Each row is where one point has got to under a steady rotation. How many ticks took it there?
The counts run from 0 to 904.
[-0.35, 1.36, 1.11, 1.10, -1.31, 2.67, 3.07, -0.38, -1.27, -1.21, -3.50, -3.10, 1.50, 4.57, -0.31, -0.44, -1.18, 5.54, -2.62, -0.80, -1.40, -1.79, 0.67, 3.03, -0.98, 2.49, 1.71, 0.72, 1.24, -0.57, 1.72, 0.43] : 419
[-4.33, -0.13, -0.64, -2.24, 0.22, 2.81, 3.25, 2.02, -0.74, 0.24, -0.87, 0.77, -1.91, 0.02, 1.72, 0.09, -1.92, 2.78, -0.95, 0.70, 0.71, -1.27, -2.25, 3.33, 0.36, 3.67, -1.69, 0.06, 2.54, -0.70, -0.90, 5.12] : 702
[-0.03, 0.90, 0.86, 0.62, 2.19, -0.06, 2.16, 0.12, -2.18, -1.41, -1.03, -0.36, -1.29, 0.86, 1.40, -3.25, 1.29, 4.49, -2.01, -0.91, -3.05, 2.37, 3.18, 3.16, -0.25, 3.67, -2.48, 1.15, 0.15, 1.69, 2.08, 0.09] : 76
[-2.86, -3.45, 1.47, -0.35, -2.45, 1.54, -2.13, 0.56, -2.76, 1.45, 4.15, 2.81, -1.63, -1.68, 3.32, 4.47, -2.45, -0.63, -2.68, -0.67, -0.05, -0.33, 1.61, -0.35, 0.71, -2.38, 0.42, 2.00, 2.57, -2.09, -1.01, -1.81] : 877
[-1.61, -1.63, 3.10, 1.85, 0.72, -0.16, 2.62, -1.21, 0.50, -1.15, -0.11, -4.70, 2.20, 0.80, 2.11, 1.63, 2.40, 3.34, -0.68, 1.21, -0.03, -2.66, 2.15, 3.96, -0.11, 3.21, 2.61, 0.06, 1.45, 1.57, -2.71, -1.41] : 176
[-0.31, 0.72, -1.51, -6.87, -2.10, 0.71, 2.59, -1.25, 1.14, -1.04, 1.06, 0.61, -1.21, -1.29, 2.86, -0.88, -1.81, 2.95, 1.95, 0.82, -2.05, 1.57, -3.00, 2.11, 0.34, 1.73, -0.61, -1.39, 1.15, 1.41, 0.21, 1.93] : 367
[-2.44, 0.43, -1.35, -4.53, -3.89, 1.08, -0.60, -3.36, 1.89, 2.23, 2.10, 0.06, -0.22, 3.43, -1.36, -1.86, 0.32, -0.54, -1.98, 0.70, 3.06, -2.56, 3.29, 0.72, 2.08, 1.17, 4.33, -0.38, 1.64, -0.99, -0.56, -0.62] : 329
[-1.86, 2.95, -1.42, -0.77, -2.74, 1.01, 0.18, 1.30, 0.92, -1.41, 0.29, 1.65, -3.31, 1.71, 4.12, 3.61, -1.81, 2.03, -1.46, 1.88, -3.59, 1.37, 1.06, -0.79, 0.96, -0.71, -1.45, 3.56, 0.80, -3.57, -0.45, -3.17] : 153
[0.15, 3.32, 1.07, 0.16, -1.75, -1.13, -0.23, 1.48, -1.22, -2.75, 3.25, 3.90, -0.91, -0.61, 1.63, -0.68, 0.11, 0.99, -1.75, 0.06, -4.56, 2.97, 3.97, -0.88, 3.31, 0.51, -2.37, -0.29, 2.26, -0.19, 1.71, -3.46] : 880
[-0.23, -2.83, 4.30, -2.88, 0.24, 0.25, 0.91, -2.64, -1.70, 2.97, 2.33, -0.40, 2.00, -1.05, 0.09, -4.65, 3.10, 1.55, 0.22, 0.49, 0.22, 1.38, -2.33, -1.09, 0.90, -2.71, 0.28, -1.65, 1.07, 2.94, -0.31, 0.61] : 893
[-0.34, 3.71, 1.54, -0.89, -2.40, 2.24, 2.63, 0.37, -0.09, -2.31, 0.43, 1.36, 3.01, -3.10, -0.61, -2.65, -1.58, 1.16, 4.55, -0.85, -4.74, -1.78, -2.71, -0.34, 0.62, 0.99, -0.81, -3.40, 2.10, -0.56, 2.78, 3.16] : 128
[-0.45, -2.70, 3.02, -1.47, -1.84, -1.62, -0.89, -3.56, -0.82, 1.50, -0.22, 0.60, 3.51, -0.57, -1.92, -5.37, 1.56, -1.38, 2.23, 0.30, 0.87, -2.27, -0.55, 1.80, -0.21, -1.99, 3.09, -0.22, 0.54, 4.75, -2.23, 2.67] : 757
[-2.80, 1.37, 0.53, -3.29, -2.43, 2.01, -1.69, -1.01, 0.25, 0.77, 3.56, -2.45, -2.50, -0.45, 3.34, -0.55, 1.92, -0.41, -2.84, 2.67, 2.23, 1.59, -0.42, -2.91, 0.12, 0.95, 1.32, -0.34, 4.99, -0.25, 1.48, -1.38] : 260
[-1.69, -1.81, 1.35, -1.89, -0.48, -0.71, -1.64, -1.13, -1.08, 2.44, 4.91, 3.01, -3.31, -0.64, 2.46, -3.25, 0.92, -1.88, -0.39, 1.52, 0.20, 3.08, 0.71, -3.51, 0.44, -2.83, -2.33, 2.06, 1.92, -0.47, -0.74, -1.28] : 157
[1.72, -1.55, -0.32, -0.39, -4.62, -1.88, 0.88, -1.28, 1.10, -1.60, -5.83, 0.40, -0.85, 2.31, -0.75, -0.67, -1.56, 1.06, 1.77, 1.98, 1.29, 3.28, -0.29, 0.16, 1.66, -1.18, 2.56, 3.14, -0.03, 3.77, -1.82, 0.47] : 101
[0.26, -2.02, 2.57, -1.56, -0.78, 3.09, 2.50, -2.29, -0.97, -1.51, 3.41, -1.86, 2.46, -3.87, 2.64, -1.82, 1.62, -0.48, 4.58, -0.42, -1.76, -2.46, 0.87, -2.32, -2.11, 0.82, -2.14, -0.02, 2.24, -1.75, 0.86, -0.99] : 508
[1.18, -0.71, 1.28, -1.79, 0.02, 1.87, -1.00, -5.03, -1.48, 1.42, -0.94, -0.68, 2.22, -3.25, -0.21, -5.15, 3.06, 0.13, 0.90, -2.03, -2.16, 0.28, 0.83, 1.29, -2.50, 0.41, 1.45, 0.41, 0.64, 2.52, 4.04, -0.30] : 653
[0.98, -0.43, -2.77, 0.35, -3.46, 0.93, 2.26, -1.68, 5.19, 1.60, 1.82, -0.79, 1.67, -1.34, 1.20, -1.16, -1.09, -1.21, 4.44, 1.05, -0.05, -3.33, 1.44, 0.77, -2.21, 2.13, 1.80, 1.54, 0.79, -2.71, -0.33, -3.39] : 715
[-2.03, -1.12, -1.10, -3.91, -2.29, 0.50, -0.57, 0.30, 1.98, 0.95, 3.61, -0.42, -1.92, -2.47, 2.86, -0.86, 0.69, -0.27, -4.26, 2.93, 4.02, 2.10, -0.17, -0.48, 1.20, 1.06, 1.17, -1.27, 4.55, 1.97, 1.03, -1.37] : 261
[-3.75, -1.75, -0.69, 0.86, -2.03, 3.25, 0.12, 1.49, -3.14, -1.07, -2.88, 3.18, -2.30, 0.84, 0.21, 2.62, -4.30, -0.39, -1.10, -1.16, 1.27, -0.66, -0.39, -0.47, 1.33, -0.27, -0.79, 2.88, 2.43, -3.57, 0.71, 3.01] : 634
[0.39, -0.50, -2.54, 1.13, -3.51, -0.60, 1.85, 1.39, 4.29, -1.41, -0.81, 5.34, 0.29, -1.06, -1.03, -3.09, -3.95, -2.63, 3.53, 1.48, 1.78, -0.63, 0.81, -0.07, 1.81, 0.20, -1.49, 0.90, 1.01, -1.41, -0.21, 1.57] : 195
[-0.36, -1.96, -3.03, -1.56, -3.52, -1.46, 0.95, 1.46, 5.11, -0.40, -0.58, 4.30, -0.13, -0.69, -0.62, -2.13, -3.08, -3.16, 0.79, 2.37, 3.63, -1.15, 2.32, 0.61, 1.93, 1.14, 0.68, 0.91, 1.63, -0.16, -0.25, 0.88] : 194
[-0.23, 1.84, -1.43, 0.27, -0.41, 0.87, 0.46, -1.99, 1.66, 0.12, -5.28, 0.71, 2.83, -0.68, 0.57, -3.55, 0.11, 1.50, 1.36, 0.17, -4.65, -1.72, -2.40, 4.05, -2.46, -0.14, 0.90, 2.02, -1.47, 0.42, 1.92, 1.51] : 137
[-1.47, -1.03, -0.42, -1.35, -0.51, -3.24, -1.23, -1.06, 0.15, 2.88, 1.76, 4.04, 0.13, 1.63, -0.86, -1.74, -2.61, 0.94, -0.11, -0.90, -1.69, 0.49, 2.05, 6.01, 2.03, 1.05, -0.24, 0.79, -1.71, 3.56, -3.26, 2.55] : 665
[1.42, -2.44, -0.12, 2.28, -3.66, 1.79, 1.49, -1.48, 1.94, 3.14, -0.72, -0.78, 0.59, -0.60, -0.85, -0.63, -1.10, -1.06, 0.77, 0.24, 3.87, 0.27, 0.46, -1.92, 0.34, -1.86, 3.26, 1.72, 2.23, -4.12, 2.37, -4.63] : 200
[-1.83, 0.89, 2.84, 2.65, -0.01, -1.43, -1.08, 1.55, -2.69, 1.02, -0.99, 2.96, -1.63, 4.33, -0.24, -1.59, -1.18, 1.96, -3.01, 1.79, -1.28, 2.20, -0.90, -0.06, 3.10, -3.32, -1.09, 2.50, 1.11, 0.73, -2.02, 1.28] : 248
[1.08, -4.29, -1.25, -1.18, -3.98, -1.28, 0.16, -2.45, 3.54, 2.09, -2.33, 1.91, 2.92, 0.26, 0.36, -1.98, -3.47, -0.06, -0.39, -0.05, 1.85, -1.27, -0.39, 3.93, -1.04, -0.90, 3.73, 1.88, -1.40, 2.00, 0.14, -0.69] : 861
[-2.71, -1.46, 1.27, -2.34, -0.49, -0.29, 2.52, -0.30, -0.62, 1.10, -3.94, 0.21, 1.36, -0.94, -0.77, -0.37, -0.08, 2.88, 1.20, 0.84, -1.54, 0.14, -5.23, 3.92, 1.04, 0.21, 2.04, -0.56, 0.87, 3.28, -1.32, 4.91] : 34
[-2.78, -1.17, 2.91, 2.99, -1.42, 0.68, 0.62, -0.79, -3.48, 3.51, -1.97, -0.01, 2.00, 4.15, -2.52, -0.26, -1.38, 2.30, 0.57, 0.04, -0.69, -1.79, -2.86, 2.26, 2.08, -2.24, 2.82, 1.24, 0.16, -1.58, -2.77, 2.56] : 763
[-2.56, 0.94, -0.04, -0.03, -2.46, 0.21, -1.93, -2.71, -0.82, 5.70, 4.87, 1.28, -2.87, 2.88, 0.23, 2.94, -1.28, -0.94, 1.79, -0.43, -0.19, 0.24, 1.82, 1.12, 1.80, -0.66, 1.83, 1.22, 0.88, -3.57, -3.67, -2.44] : 671
[2.09, -0.54, 1.81, -0.83, -2.57, -2.74, 0.78, -0.61, 2.20, 2.20, 2.53, 1.11, 5.07, 1.09, -1.29, -5.14, -2.79, 1.57, 0.40, 0.11, -0.65, 0.15, -0.97, 2.83, 0.53, -0.91, 0.83, -1.37, -0.03, 3.80, 0.36, 0.60] : 134
[-1.20, 2.67, -2.18, -0.75, -3.26, 1.71, -1.31, -1.75, 0.27, -1.55, -3.52, 2.53, -3.52, -3.24, -0.66, 0.62, 1.46, -3.31, 3.30, 0.70, -1.55, 2.65, 0.21, -2.70, 1.57, -0.02, 1.81, 1.04, 2.87, -1.28, 3.07, 0.77] : 540
[-0.59, -2.07, 0.45, 1.77, 0.80, 2.97, 2.06, -0.56, -0.26, -1.40, -5.77, -1.58, -0.13, -4.07, 3.06, -0.16, 1.65, 1.47, 0.89, -0.11, -2.15, 2.23, -1.75, 1.14, -1.74, 1.01, -1.57, 3.35, 1.55, 0.32, 3.54, 0.20] : 69
[-2.37, -3.27, -0.90, 1.77, -0.77, 0.02, -0.16, -1.32, 2.78, 4.57, -3.62, 0.50, 0.59, -1.24, 0.86, -2.41, -0.88, -1.99, 0.55, 2.58, 3.48, -0.38, -3.74, 2.08, -0.68, -2.67, 1.36, 3.12, 0.85, -0.37, -0.54, 1.31] : 482
[-1.37, -2.33, 2.32, 6.22, -1.48, -1.32, -1.59, 1.49, 0.18, 1.02, 0.06, 2.00, 3.92, -3.64, 1.78, 1.04, -3.21, -2.23, -1.30, 0.37, -0.70, -0.48, -0.03, 2.50, -0.37, -1.90, 0.62, 2.09, 2.22, 0.44, 0.30, -1.80] : 347
[0.62, -0.30, -1.88, -4.85, -2.93, 1.42, 2.41, -0.19, 1.50, -3.47, 1.33, -0.37, -2.29, 0.14, 3.28, -1.01, -1.65, 2.28, -1.92, 1.39, 1.15, 3.22, 1.43, -0.88, -0.81, 3.02, -1.61, -0.72, 2.65, 2.30, 1.94, -0.39] : 503
[1.31, -1.70, 1.29, 2.17, -1.98, -1.65, -0.23, -2.22, 2.06, 0.55, -1.18, 1.00, 2.15, 0.25, -2.81, -4.25, 2.74, -2.63, 1.71, 1.37, -0.36, -1.39, 3.75, -1.43, 1.51, -2.45, 2.10, 2.50, 0.17, -0.51, -0.81, -4.20] : 98
